In the rows, zero is written as 128.
A single turn carries every row of the set below to another of its rows. Some are shown first; where does it send the rows asked next?
Z_601: [150  89 122 124 139 117 134 154 158 185 105 130 107 128 137 142 142 136
  99 151  95 127 148 122 155 142 165 118 132 127 136 162 134 134 119 118
 125 158 137 124 134 133 138 120 112 117 113 134  99 177 140 107 142 110
 111 164 106 155]
Z_973: [153 100 135 143 139 121 126 146 167 184 115 140  95 123 139 149 148 138
 100 137 111 135 173 120 168 149 163 124 128 131 127 151 121 136 121 108
 131 158 134 127 137 129 135 139 102 128 125 137 112 167 142 117 154 110
 111 156 114 156]
Z_366: [ 94 138 135 156 121 137  92 105 147  97 128 131 110  83 139 143 102 129
 140 144 142 146 132 129 145 156 168 152 181 130 112 164 118 130 109 120
 136 155 134  93 122 125 127 100 153 142  89 102 116 120  96 163 134 123
 104  80 131 103]
Z_763: [106 118 119 144 162 122 143 152  78 151 125 170 120 134 112 128 158 120
 121 136 103 158 147 150  97 152 163 126 141 141 122 138 109 142  86 128
 115 100 115 121 137 164 152 140 120 108 127 152  70 149 115 131 115  85
 121 119  99 156]
Z_141: [134 128 156 126 115 138 123 155 156 162 111 116 113 105 137 155 146 139
 130 170 106 165 122 124 107 120 100 128 175 120 117 172 149 105 132 134
 109 144 134 132 143 163 148  72 128 118  69 112 138 158 133 113 150  95
 126  85  74 160]
Z_516: [124 188 127 115 123 125 119  77 111 130 112 171 141 110 148 130 152 129
 114 105 124 178  94 131 126 118 133 146 119 144 127 158 126 128 111 124
 144 140 199 116 125 149 114  89 107 130 117 102 119 109  92 104 102 121
  90 108  83 133]
Z_113: [ 99 117 139 143 159 148  94 156 162 130 162 142 109 125 152 136 160 147
 118 176  89 159 150  96 120 151 156 172 134 117 103 154 148 117 133 121
 138  94 116 138 143 190 153 111 122 138 112 123 106 166 146 113 148 101
 149  83 151 137]
Z_765: [119 151 132 134 120 144 116 112 132 110 152 143 116 118 162 131 109 109
 111 105 120 129 121 137 132 138 152 123 152 130 118 157 163 133 165 104
 184 148 164 129 125 142 125  89 148 165 102 102 119 152 165  96 109 136
  71 116 174 156]
Z_838: [ 54 142 129 140 159 118 134 121 110  84 140 134 134 136 180 119 128 127
 116 130 120 170 119 162 133 160 106 162 140 137 150 167 125 113 133  95
 139 112 137  98 131 154 131 102 145  98 107 127 129 135 147 156 106 122
  94  91 119 102]
Z_881: [120 125 120 134 149 113 127 150  85 144 118 171 123 139 123 131 171 129
 130 140  96 160 140 144  88 136 161 137 141 134 122 140 108 135  84 121
 123  95 107 125 145 162 150 145 103 129 123 147  83 158 109 134 114  71
 131 130  97 147]
Z_686: [107 132 126 152 116 126  84 110 132 101 131 140 120  92 152 149  94 119
 138 139 137 139 140 125 144 162 178 156 175 129 104 159 122 130 100 130
 138 141 133  87 125 124 119  85 154 143  98 108 118 117 108 169 136 118
  97  82 131  96]
Z_845: [ 94 107 145 124 144 153  94 159 154 153 160 136 102 132 146 132 161 150
 117 175  81 142 140 103 109 137 162 174 147 123 114 157 146 129 130 132
 141 100 121 134 141 181 168 105 129 144 117 119  82 176 142 119 149 111
 135  95 136 130]
Z_193: [125 162 138 144 130 142 118 108 111 114 159 154 119 115 174 130 102 105
 113 113 123 126 118 134 140 149 142 125 158 124 115 165 158 132 140 112
 178 146 163 141 130 139 121  85 153 159 108  95 114 165 172 106 111 130
  82 130 168 167]
Z_549: [124 177 137 118 137 119 133  87 112 136 119 181 130 128 160 130 157 116
  99 115 126 169  97 139 127 122 130 151 109 163 134 173 120 118 104 137
 140 137 204 107 128 140 113  91 112 145 109 100 112 104  91 111 101 122
  92 103 100 125]
Z_527: [113 129 115 148 156 125 126 146  95 158 122 171 117 147 112 109 170 123
 132 134 105 168 132 142  98 128 159 127 133 144 108 149  94 127  84 112
 112 103 112 122 130 171 144 131 103 127 125 162  87 158 121 136 115  86
 141 127  99 164]
Z_342: [131 112 156 138 118 132 119 136 167 159 124 125 117 102 133 167 141 133
 121 169 109 162 124 135 113 133 103 115 170 110 126 175 140 110 142 153
 103 138 158 116 152 165 153  69 128 125  72 112 132 151 145 112 158 103
 128  87  82 163]
Z_339: [ 94 162 117 144 123 161 142 107 136 148 146 160 115 127 148 157 135 113
 123 131 150 198 103  96 143 124 153 129 160 131 139 136 151 102 102 107
 126 166 156 106 123 134 119  74 107 144 113 136 122 142 103 140  90 112
 129 144 158 157]
Z_189: [120 185 130 125 144 124 130  71 116 124 121 175 130 123 145 136 165 128
 100 113 116 166  92 131 131 118 120 153 108 159 124 152 134 119 110 132
 144 133 193 115 133 160 116  96 100 140  99 103 109  99  98 111 100 122
  94 103 101 140]
Z_616: [ 99 138 179 150 128 136 100 152 127 143 148 167 135 123 104 122 182 135
 127 104 109 123 142 153  84 137  99 134 142 132 123 154 151 103 142 121
 130 127 179 175 121 171 152 134 142 113 105 154 114 149 139  99 150 131
 137 104 127 156]
Z_398: [ 58 147 114 148 160 115 125 116 115  96 142 142 139 142 181 123 140 132
 117 130 123 162 125 157 129 166 107 160 137 129 137 155 121 110 127  82
 134 106 135  99 134 142 127 106 124  92 107 118 129 116 140 164 101 126
  93  90 129  95]
Z_724: [ 98 151 177 136 136 149 110 152 103 147 160 173 137 118 104 137 181 126
 127 124 104 126 143 152  82 155 100 137 147 134 124 148 160 106 126 140
 116 122 187 166 135 167 150 136 142 121 113 144  98 152 120  98 146 109
 134  93 114 153]
Z_289: [102 134 145 127 152 145 109  87 125 115 144 191 125 145 133 130 127 104
 144 114 125 128 137 133 160 115 133 164 129 161 133 141 179 127 143  98
 132 117 157 113 134 129 104 112 130 166 143 143 123 133 158 150 128 142
  70 141  94 143]
Z_647: [122 127 156 114 138  85 120 140 137 127 103 158 147  94 159 137 163 122
 151 142 122 141 131 155 150 166 125 121 151 147  90 179 149 131 121  94
 101 118  98 141 127 120 153 129 141 105 115 150  98 115 120 102 157 114
 133 103  91 159]
Z_386: [103 141 167 138 126 137  95 154 111 153 140 167 124 117 106 143 185 128
 131 124  98 127 135 147  74 146 104 131 148 142 141 136 165 107 131 128
 140 122 178 170 139 181 144 130 138 129 112 154 113 146 132 102 150 115
 140 104 112 147]
Z_41: [101 163 114 142 124 163 134 126 125 135 149 157 116 130 155 150 131 113
 122 137 135 198  98 106 138 117 143 143 147 122 146 121 149 101 102 112
 135 168 162  87 110 144 124  79 100 151 114 144 137 148 102 146  90 109
 113 137 153 158]
Z_787: [120 148 124 157 129 150 117 111 127 122 163 158 110 108 155 125 102 103
 119 110 128 121 122 132 131 143 145 131 155 123 109 165 155 143 149  91
 176 142 153 134 128 148 127  85 151 167  93 102 107 156 170 114 107 133
  76 122 174 163]
Z_476: [111 138 129 145 122 128  84 113 141 105 120 136 115 104 153 151 101 134
 146 157 146 153 130 131 148 157 166 155 183 142 104 155 125 129 120 119
 145 147 134  78 111 122 123  96 145 144 105  99 112 116 102 162 133 114
  90  84 126  99]
Z_314: [130 121 148 113 139  89 137 142 123 127 119 164 157  89 148 145 151 104
 145 139 120 130 128 154 133 178 118 115 149 135 105 166 173 134 121 105
  83 119 116 139 139 121 148 129 146 107 115 150  93 124 127 103 154  99
 119 114  78 172]
Z_213: [ 56 144 114 118 150 119 111 119 112  76 150 139 136 143 186 122 132 116
 125 139 124 160 115 158 127 157 110 162 145 120 142 154 116 113 128  83
 137 113 137 110 126 156 122 110 128  97 107 116 126 131 135 155 101 127
  94  83 125 109]
Z_741: [ 87 159 119 137 116 154 137 110 123 129 151 149 119 128 147 166 140 116
 114 132 146 200 111 103 144 120 147 145 156 133 146 116 144 101  92 127
 132 173 163 109 122 141 120  66 115 139 109 145 128 136 108 145  97 106
 123 137 153 161]
Z_290: [143  79 134 126 142 122 135 145 167 184 121 136 108 113 144 163 146 143
  99 144 104 141 157 117 169 146 142 119 129 117 125 149 127 133 122 134
 123 154 135 118 135 121 132 117 102 125 110 138  84 170 137 111 135 102
 107 160 113 153]
Z_221: [ 94 110 140 142 163 159  89 149 153 150 161 146 111 121 149 141 148 145
 114 173  74 154 146  95 111 146 148 165 134 113 114 154 142 130 132 149
 151 102 117 119 145 183 157 103 131 149 110 124  82 177 153 111 141 103
 139 104 129 137]
Z_361: [127 127 156 105 137  73 122 151 120 128 102 142 145  92 151 149 168 108
 135 155 112 131 126 162 137 176 114 125 164 133 112 165 153 139 130  92
 102 119 113 148 145 118 151 128 142 120 119 151 100 118 126 105 161 107
 125 120  90 165]
Z_554: [102 147 147 142 164 139 107  69 123 120 136 177 124 145 133 132 127 110
 144 115 120 127 133 144 161 124 136 149 140 150 127 142 175 129 153  95
 129 121 151 119 143 127 113 128 123 157 144 135 129 132 169 155 135 152
  69 135  95 146]
Z_560: [148 129 143 142 115 122 134 128 161 157 111 133 105 107 133 162 144 137
 123 152 116 178 122 132 111 134 106 118 167 124 110 171 137 109 136 130
 117 138 144 138 142 183 152  77 120 123  72 113 152 157 132 110 160  97
 126  84  82 174]
Z_139: [ 98 146 130 126 161 141 105  93 116 122 139 176 122 139 134 131 123  99
 156 121 130 124 145 142 157 114 141 155 131 151 135 139 173 136 131  92
 137 129 165 116 136 127 117 125 119 159 156 137 131 130 162 149 123 162
  72 137 105 142]

Z_527 turns into Z_973
Z_339 turns into Z_554
Z_41 turns into Z_139
Where do these go?
Z_549 turns into Z_193
Z_361 turns into Z_141
Z_763 turns into Z_290

A single turn carries every row of the set below to another of its rows. Some are shown first; where does it send the rows asked next?
Z_293: [150 126 122 124 139  91 118 108 104 139 118 132 105  65 120 138 188 127
 124 139]
Z_424: [131 116  71 147 108  99 113 104 116 155 102 110 137 126 107  89 130 102
 114 127]
Z_862: [139 150 128 129 153 114 122 137 125 139 164 118 131 125 138  99 196 118
 108  99]
Z_528: [144 137  78 142 136 124  94 133 161 146  94 105 120 100  92 144 129 141
 147 165]
Z_535: [120 163 145 125 149 140 112 128 119 113 117 122  81 113 112 124 136 156
 149 132]
Z_370: [160 161 101 152 159 118  98  77 143 144 114 158 140 109 125  87 117 126
 136 132]
Z_360: [113 129 156 116 181 120 125 143 136 148 120  79 136 104 137 134 160 163
 116 151]
Z_26: [114 171 141 127 158 134 115 137 128 121 122 130  81 108 114 119 129 162
 145 129]
Z_117: [174 134  96 148 164 105  80 124 115 136 105  98 170 137 135 109 161 131
 108 166]
Z_153: [121 109  80 142 113 101 117 103 128 167 125 114 136 119  94  90 137  99
 119 126]
Z_573: [124 145 112 101 160 163  94 117 134 165 108 100 146 131 102  83 137 113
  90 141]
Z_217: [180 162 103 150 150 118 100  83 143 146 117 150 131 109 127  99 116 145
 139 139]
Z_833: [138 139 150 154 146  77 154 132 119 109 133 139 146 118 140 127 137 124
 116 134]
Z_954: [113 145  79 132 135 123 111 115 131 124 131  96 164 124 143  96 101 163
 124 166]
Z_362: [170 158  94 143 148 104  99  82 139 157 104 139 144 113 132  82 117 138
 139 123]
Z_569: [150 134 127 116 151 100 124  90 117 130 105 129 108  70 114 130 191 116
 127 146]
Z_23: [145 150 138 146 138  74 151 144 124 120 127 140 149 119 140 140 137 120
 118 146]
Z_57: [127 132 114 110 164 160  88 124 149 169 108 110 135 117 110  74 138 115
  91 145]
Z_648: [155 125 126 135 152  90 128 110 113 139 108 133 106  67 113 138 190 127
 129 137]
Z_501: [136 139  73 133 133 121  99 123 151 164 102 109 134  93  92 144 135 142
 157 165]
Z_594: [120 130 168 124 185 119 122 138 145 155 123  83 135 110 144 128 151 159
 126 145]
Z_38: [145 151 119 134 149 120 123 133 120 129 164 110 130 119 130  87 184 117
 108  92]
Z_652: [148 145 135 132 147 121 116 132 130 136 152 113 132 130 130 102 201 120
 117  94]
Z_621: [124 143 107 120 160 168  88 113 134 163 113 104 139 128 115  85 123 121
  84 140]
Z_428: [170 126 110 135 159  95  84 133 105 131 107  86 174 135 124 101 150 133
 104 162]
Z_511: [133 153  72 125 142 130 103 121 145 164  81  97 146  96  96 135 121 140
 148 159]
Z_524: [144 145 133 130 153 117 116 133 125 138 146 124 126 124 131  92 196 120
 108  94]
Z_725: [109 138  95 136 157 100 105 117 138 116 141  96 139 124 141  94  94 165
 110 160]
Z_887: [ 94 108 134 122 113 145 126 157 135 130 133 122 126  84 110 132 146 137
 111 129]
Z_530: [177 167 104 143 169 111 105  87 153 136 114 148 130  98 128  99 113 132
 124 138]
Z_29: [104 134  87 149 146 109 104 118 126 128 140 106 146 121 141 105  95 158
 124 176]
Z_310: [108 101 137 126 110 145 112 156 137 131 136 117 127  87 114 131 153 141
 111 128]
Z_16: [177 124  98 144 148 106  84 125 109 143  96  95 179 120 136  89 151 133
 115 163]
Z_466: [124 154  92 104 146 162  94 114 123 165  98 103 139 123 118  80 132 125
  94 150]
Z_180: [114 162 140 136 149 129 119 138 122 124 126 119  80 111 111 104 124 149
 156 128]
Z_914: [121 109  69 149 125  91 109 107 120 150 122 110 140 116 101 105 133  98
 101 124]
Z_813: [112 159 145 126 152 122 111 135 118 121 120 127  73 104 110 116 124 154
 146 128]
Z_297: [164 127 100 139 166  96  88 142 129 124 107  89 175 134 124 101 165 121
 106 167]
Z_558: [132 126 163 115 174 125 121 122 148 157 117  78 128 110 148 130 157 166
 116 147]
Z_851: [141 149 156 149 150  82 155 131 111 112 131 137 145 113 134 126 128 115
 120 132]
Z_740: [109 103 134 112 105 132 112 166 135 132 125 119 134  84 112 131 140 139
 108 133]
Z_666: [149 134 122 129 150 107 122 104 109 130 116 134 106  60 114 137 186 117
 120 137]
Z_256: [119 115  67 145 117  95 116 106 132 154 127 120 117 110 104  95 143  97
 109 135]
Z_820: [112 132 158 108 175 104 124 138 133 159 123  81 134 112 142 140 154 164
 119 145]
Z_112: [137 151 146 146 148  75 151 132 121 104 125 137 143 124 133 139 141 120
 126 141]
Z_442: [105 107 138 124 113 152 122 154 133 137 143 120 134  77 113 127 142 133
 116 126]
Z_685: [130 138  82 127 146 130  79 123 150 155  86 108 136  98  89 144 137 141
 150 155]
Z_789: [121 146  95 138 144 116 111 109 119 116 143  98 148 122 143  99  89 164
 112 166]

Z_725 turns into Z_297
Z_26 turns into Z_833
Where do these go?
Z_820 turns into Z_652
Z_153 turns into Z_501
Z_29 turns into Z_117
Z_16 turns into Z_466
Z_38 turns into Z_740
Z_310 turns into Z_666

